(in the rows, 128 means zero)
Each path below is one point turned by a fixed rotation once a step. After each direction that follows a path, write how fast that rotation turns it, in deg/step (0 if it stays still).
Each turn is a multiple of 5 degrees from 10 to 175, or 0.
Each row of a path follows its step; steps can be skipped.
path 1
step 0: [126 131 128 121 129 129 119 133 131 130 124 135 128 134 127 129 134 125
 126 130 128 126 128 126 120 133 124 119 128 123 133 138 125 122 122 126
 121 130 132 133 124 131 137 130 127 137 122 128 132 139 126 127 132 127
 134 127 137 136 125 127 124 123 121 128 123 139 129 127 130 141 132 131
 122 136 128 139 121 128 129 126 137]
step 1: [128 133 127 131 130 131 127 129 131 123 124 128 122 119 122 126 131 122
 127 129 123 128 127 122 127 122 135 120 129 124 128 124 138 122 135 118
 133 121 123 125 123 123 135 130 131 132 124 128 130 127 117 128 140 128
 125 127 119 119 127 126 133 125 116 122 127 127 121 120 138 138 125 135
 134 119 124 128 129 131 129 125 133]
step 4: [128 138 125 129 123 133 125 132 126 131 122 131 132 127 123 125 123 117
 122 137 129 121 126 126 132 127 133 119 124 123 130 135 131 123 126 123
 117 132 125 134 118 130 131 130 135 123 133 132 123 119 124 132 133 137
 134 131 126 125 121 124 131 130 121 127 136 123 125 128 135 132 120 129
 121 124 126 129 138 125 131 120 128]
step 6: [130 130 127 126 126 135 120 127 131 130 139 140 125 122 118 130 130 125
 125 131 125 127 122 125 122 124 131 123 127 129 134 134 123 124 120 123
 134 134 122 129 122 133 124 126 127 122 134 133 136 128 116 125 128 127
 130 126 122 136 126 125 126 123 131 130 135 129 129 132 134 132 125 141
 116 137 135 137 133 125 126 124 131]
step 10: [138 126 135 119 133 134 121 134 124 126 129 134 126 129 137 123 125 127
 135 133 126 120 130 131 124 123 134 110 132 130 136 126 124 120 120 127
 126 128 127 140 124 128 130 128 133 132 125 131 131 124 135 131 127 133
 127 135 131 129 126 125 135 127 116 136 131 126 132 130 132 129 124 120
 128 124 128 133 126 121 122 129 130]
step 11: [133 127 133 125 119 128 123 131 127 130 119 128 123 133 127 132 125 128
 122 126 126 126 133 127 130 120 133 130 122 123 126 132 125 122 126 135
 126 122 116 125 135 133 138 139 142 136 131 124 126 126 120 124 131 132
 123 134 131 124 135 127 130 123 126 124 128 131 127 121 127 129 125 144
 127 129 133 135 119 126 128 123 135]
step 15: [127 133 127 121 129 130 119 132 133 129 125 128 127 117 135 132 128 116
 130 133 128 121 127 125 129 133 122 128 130 125 132 124 122 133 130 140
 128 130 124 135 123 117 129 133 133 136 131 137 115 126 123 132 132 125
 132 122 134 123 137 124 127 130 129 125 126 133 127 133 138 134 131 128
 128 133 127 127 128 119 130 123 138]
step 22: [136 123 127 123 126 139 121 123 128 131 134 131 126 128 130 133 134 130
 133 126 134 127 133 131 125 118 131 124 129 129 130 126 138 126 124 124
 124 128 132 130 119 122 131 130 130 130 135 131 114 131 130 131 135 129
 118 144 132 121 132 122 124 124 131 118 131 129 125 128 134 128 122 139
 124 132 133 124 131 133 130 124 123]
[128 129 130 128 129 128 127 129 125 128 129 125 129 127 127 128 128 129
 128 131 129 127 125 127 128 128 129 127 127 127 127 128 127 129 126 128
 127 128 127 130 126 128 128 126 128 128 127 129 129 126 129 128 128 129
 129 128 126 130 127 129 128 129 126 130 128 128 128 129 128 127 130 127
 126 130 131 128 129 130 128 130 129]
170
[128 127 129 128 130 129 128 128 130 128 130 128 129 130 127 127 132 128
 128 129 129 129 129 130 128 128 127 128 129 127 130 128 127 128 126 127
 128 130 128 128 128 128 128 126 127 128 130 129 127 129 127 128 127 125
 127 129 129 129 130 128 128 128 128 130 128 128 129 127 129 126 128 129
 130 128 129 128 130 128 130 129 130]
110
[128 129 128 131 128 128 126 128 128 129 128 126 128 126 128 127 130 128
 129 124 131 128 127 128 128 128 130 129 129 128 126 128 130 128 127 126
 126 128 129 128 131 127 127 128 126 129 130 127 127 127 131 129 127 128
 127 128 128 128 128 128 127 128 129 128 128 129 127 127 129 130 130 128
 128 130 127 128 128 128 129 130 127]
10
[127 127 128 126 126 128 128 126 128 127 127 126 128 130 130 127 128 128
 129 130 128 127 128 129 127 127 127 126 131 130 128 126 128 128 129 130
 127 128 131 129 127 129 128 126 128 128 127 129 128 130 131 129 129 127
 130 129 128 129 128 129 129 128 129 127 128 130 129 129 130 129 129 130
 128 129 127 126 126 127 128 128 128]
145
path 2
step 0: [132 126 135 129 130 125 130 130 133 131 126 123 126 127 124 130 125 135
 125 128 132 135 130 132 122 133 127 138 128 122 136 136 127 118 129 134
 134 113 138 123 136 122 135 121 125 127 125 124 130 129 117 127 127 122
 124 130 131 128 131 121 133 132 134 123 124 130 134 122 124 120 130 135
 121 116 128 120 125 118 122 128 136]
step 2: [127 125 126 135 124 126 123 125 126 126 126 123 133 141 126 129 119 122
 121 132 129 127 129 126 138 133 139 132 126 122 134 121 130 121 122 123
 121 133 127 134 119 131 125 128 125 145 135 129 126 129 131 125 127 133
 130 130 137 124 137 129 126 130 134 129 123 124 135 128 128 135 117 121
 124 135 134 136 119 134 130 128 126]
step 3: [121 136 135 129 124 128 125 131 129 123 128 133 131 128 136 122 136 138
 134 126 125 132 125 122 134 126 116 128 125 129 125 123 135 130 130 135
 127 134 134 133 134 117 128 124 123 130 126 128 139 128 119 125 124 132
 120 129 133 130 117 133 128 138 126 138 123 128 117 119 132 125 118 130
 134 128 124 124 132 125 126 127 121]
step 9: [120 137 132 122 137 134 126 123 146 131 124 130 138 128 123 127 125 131
 129 131 127 118 130 124 132 130 126 127 129 119 128 122 126 123 134 129
 126 120 134 133 131 130 129 129 130 134 128 137 137 122 116 137 130 123
 134 127 125 131 124 129 133 126 131 128 136 124 136 129 126 131 126 135
 130 135 120 124 121 132 121 137 130]
step 14: [131 126 117 129 118 120 130 133 129 125 130 129 133 134 117 126 131 128
 134 125 136 115 131 122 124 127 117 117 130 135 129 120 122 125 133 126
 132 139 128 125 122 133 128 123 129 126 132 129 138 135 134 128 129 130
 132 125 126 122 123 136 131 123 140 125 134 131 126 125 130 133 125 119
 127 130 126 128 125 135 121 128 119]
step 15: [120 131 123 134 132 140 130 122 130 126 126 133 132 117 131 121 136 124
 124 133 133 131 136 127 131 131 136 137 128 122 128 126 129 120 129 125
 126 120 130 132 133 136 130 128 127 124 120 124 132 128 128 120 118 130
 123 127 129 138 125 124 132 127 146 132 126 129 122 132 136 126 128 124
 130 131 128 123 133 124 138 133 135]
step 21: [124 126 119 124 135 129 125 137 127 127 125 135 127 126 124 140 126 132
 125 126 131 135 132 127 123 134 130 123 121 133 134 130 127 125 130 122
 134 123 132 131 134 119 135 128 133 126 128 136 135 112 125 124 127 129
 129 128 128 116 124 129 139 126 138 135 123 129 129 137 123 121 135 124
 119 134 130 133 123 118 126 130 133]
step 22: [124 130 130 132 123 131 131 132 128 133 138 124 128 134 131 132 135 126
 122 131 124 120 124 128 130 121 123 135 133 126 121 128 125 129 127 121
 139 124 123 133 140 135 129 127 127 120 128 134 123 135 130 130 125 134
 127 120 128 125 132 133 111 133 127 139 130 128 129 134 122 135 134 131
 129 127 134 120 135 141 124 135 134]
[127 130 129 129 129 126 126 131 128 128 128 125 126 129 128 127 129 127
 126 128 129 128 128 129 129 128 127 127 129 128 127 129 129 127 128 129
 128 129 130 126 129 127 129 130 128 126 127 128 130 128 129 128 129 128
 129 128 128 130 130 126 126 130 127 128 130 129 127 129 127 126 127 130
 130 127 127 127 128 127 127 129 129]
115
[129 127 129 127 126 127 127 129 129 130 126 130 127 128 128 128 129 127
 129 129 128 130 125 128 126 128 127 128 128 130 129 127 128 126 127 129
 128 127 126 127 129 128 128 127 127 129 128 129 129 128 126 130 128 128
 130 125 129 127 127 127 129 130 127 128 128 128 130 130 127 129 130 127
 130 127 127 126 127 127 129 129 129]
85
path 3
step 0: [127 120 129 124 129 132 123 122 124 128 132 129 121 135 123 130 127 127
 126 136 130 129 138 126 129 125 123 126 134 120 135 139 128 141 130 134
 124 127 129 125 127 128 125 137 122 131 119 124 139 134 128 127 137 119
 115 136 125 139 137 127 121 128 135 138 130 132 132 128 124 122 121 132
 130 121 125 134 121 131 126 128 133]
step 5: [127 130 129 129 135 116 131 127 123 127 132 131 133 124 119 135 126 130
 123 143 133 129 124 132 120 127 124 129 130 130 119 128 140 121 125 123
 120 124 129 126 133 131 121 121 125 130 124 121 132 138 126 130 136 123
 136 125 128 132 123 132 117 130 132 138 128 131 133 129 130 118 124 133
 135 132 138 124 121 126 131 138 132]
step 11: [129 127 121 120 122 129 125 116 135 130 125 128 129 129 126 119 128 123
 131 127 125 128 128 123 128 137 132 131 137 131 133 131 135 129 132 128
 130 138 123 123 127 128 121 131 132 141 122 130 133 124 133 122 127 125
 125 122 116 124 138 136 118 125 125 134 119 130 130 128 129 116 121 138
 127 135 134 129 119 138 131 127 132]
step 13: [124 129 134 131 138 133 126 126 121 126 129 121 129 119 119 138 128 135
 131 126 137 127 138 132 124 132 120 131 131 130 131 125 136 124 130 134
 126 129 127 127 139 135 126 128 134 130 122 135 127 129 133 121 122 123
 122 127 122 126 132 132 131 127 126 134 130 126 129 129 119 126 114 133
 131 127 120 147 128 131 128 137 136]
step 16: [118 113 135 127 129 127 129 130 126 126 131 121 130 129 119 122 125 129
 128 128 124 116 128 137 120 131 119 131 141 131 124 126 132 129 126 128
 128 128 136 133 132 126 124 136 122 127 136 126 127 129 122 132 124 119
 117 122 120 136 134 131 119 131 136 132 129 138 136 130 127 131 122 129
 126 134 131 121 123 134 131 133 132]
step 18: [115 131 125 129 134 122 133 125 125 133 134 134 129 131 129 139 135 136
 125 130 120 133 137 133 135 131 132 132 131 129 138 121 129 127 123 129
 124 130 127 120 129 130 128 132 134 130 122 118 129 131 127 138 134 123
 126 123 122 139 132 127 122 121 132 140 130 123 140 135 119 127 122 124
 125 130 128 130 122 122 136 127 124]
step 19: [124 133 124 129 132 129 122 123 135 140 134 127 126 128 123 130 139 138
 122 142 132 123 130 115 126 128 128 117 131 131 135 130 131 137 123 131
 127 134 127 133 135 129 121 133 123 125 129 120 132 131 126 134 127 119
 119 135 131 131 140 131 128 122 132 141 127 131 124 129 133 123 129 126
 130 132 123 122 122 126 133 132 134]
step 21: [121 135 138 126 131 133 126 121 130 128 127 142 125 133 125 131 127 130
 129 125 131 127 126 125 135 128 127 138 129 124 127 134 147 124 132 128
 129 128 124 130 134 127 119 131 129 138 122 126 128 126 129 124 128 120
 130 122 126 128 132 125 114 118 139 130 125 134 133 131 136 128 130 129
 138 136 133 132 126 137 127 126 134]
[126 129 126 129 130 128 129 128 128 127 128 127 129 128 127 129 127 126
 126 127 127 128 128 130 129 127 129 128 127 128 130 128 128 127 127 127
 129 130 126 128 128 127 127 130 127 127 126 130 129 129 128 128 126 130
 131 127 130 130 125 127 129 127 130 128 128 127 129 128 127 129 130 128
 127 129 126 128 128 128 128 129 127]
135
path 4
step 0: [126 134 133 137 127 131 129 129 129 135 123 130 125 124 128 115 142 129
 129 120 127 123 128 117 133 129 135 136 122 128 126 122 131 121 118 131
 132 128 128 130 119 124 129 134 130 120 126 133 134 125 132 136 132 124
 118 120 121 124 131 134 128 128 134 133 119 138 131 134 126 136 128 129
 134 118 130 133 133 120 124 118 133]
step 2: [132 130 133 125 129 138 125 130 136 130 121 128 117 133 137 121 128 123
 124 118 131 131 125 131 132 130 119 131 131 127 137 127 125 133 132 138
 123 136 134 124 123 120 133 132 132 131 114 133 135 126 127 130 125 137
 121 117 138 127 133 118 130 131 132 129 121 129 126 126 132 124 117 139
 124 124 123 131 126 125 125 129 135]
step 3: [126 139 126 130 126 135 127 118 129 134 131 132 123 122 141 115 129 132
 125 115 127 131 133 127 134 135 122 131 125 134 126 125 117 127 129 126
 131 128 132 123 125 120 130 129 137 129 128 137 125 134 122 131 129 133
 132 122 123 117 125 133 129 131 135 131 129 132 126 123 124 134 132 131
 131 138 121 130 123 130 131 109 131]
step 9: [130 135 130 134 133 132 128 120 130 143 129 131 117 124 125 125 140 125
 120 126 123 128 131 121 130 128 133 132 117 123 129 120 127 136 125 133
 129 134 131 128 131 118 122 133 129 133 131 141 123 123 125 130 130 129
 115 133 136 124 126 128 129 139 133 126 129 139 135 130 129 128 126 131
 129 114 132 125 128 127 129 123 128]
step 11: [123 138 128 122 125 132 124 133 128 134 129 121 121 133 127 125 130 121
 135 116 136 133 119 123 125 131 133 121 125 126 134 124 127 132 128 127
 119 131 132 121 118 124 139 132 127 134 121 139 128 120 124 125 129 133
 120 127 121 133 127 129 127 129 131 139 125 126 115 130 143 135 123 136
 126 125 131 127 126 127 122 133 134]
step 18: [135 129 136 124 126 124 124 130 128 136 120 128 106 129 126 121 139 131
 118 127 129 127 138 123 133 127 131 126 124 128 137 119 124 129 127 126
 124 136 134 126 123 123 126 125 134 136 125 132 133 133 128 128 121 131
 121 128 127 128 131 130 130 134 131 137 118 128 132 120 127 130 126 135
 124 125 124 125 121 133 130 113 130]
step 22: [126 125 129 126 129 128 124 116 130 128 123 132 111 124 129 111 135 117
 122 123 122 126 123 135 133 131 132 139 128 132 128 122 125 129 132 128
 125 124 126 130 134 122 139 138 132 135 130 130 135 124 130 130 134 133
 127 132 130 119 128 126 127 135 134 132 126 129 124 122 133 128 121 129
 120 117 121 129 129 129 117 124 124]
step 24: [123 142 119 122 131 122 128 127 134 130 131 127 124 127 129 123 127 117
 124 124 130 130 129 119 122 141 134 123 127 126 126 125 124 132 130 136
 121 127 134 124 128 112 125 126 128 132 121 142 129 130 130 125 134 136
 132 120 128 127 122 125 121 135 129 130 131 133 131 129 130 126 135 136
 128 126 131 118 128 130 128 117 136]
[127 128 129 128 128 128 129 129 128 127 128 129 128 129 130 126 129 129
 127 128 130 127 131 129 130 130 125 128 127 128 129 129 128 129 128 129
 130 127 129 129 130 129 126 128 128 129 129 128 130 129 129 129 126 128
 128 128 127 130 128 129 128 128 128 129 128 127 126 127 128 127 127 130
 129 129 127 128 128 126 130 128 126]
25
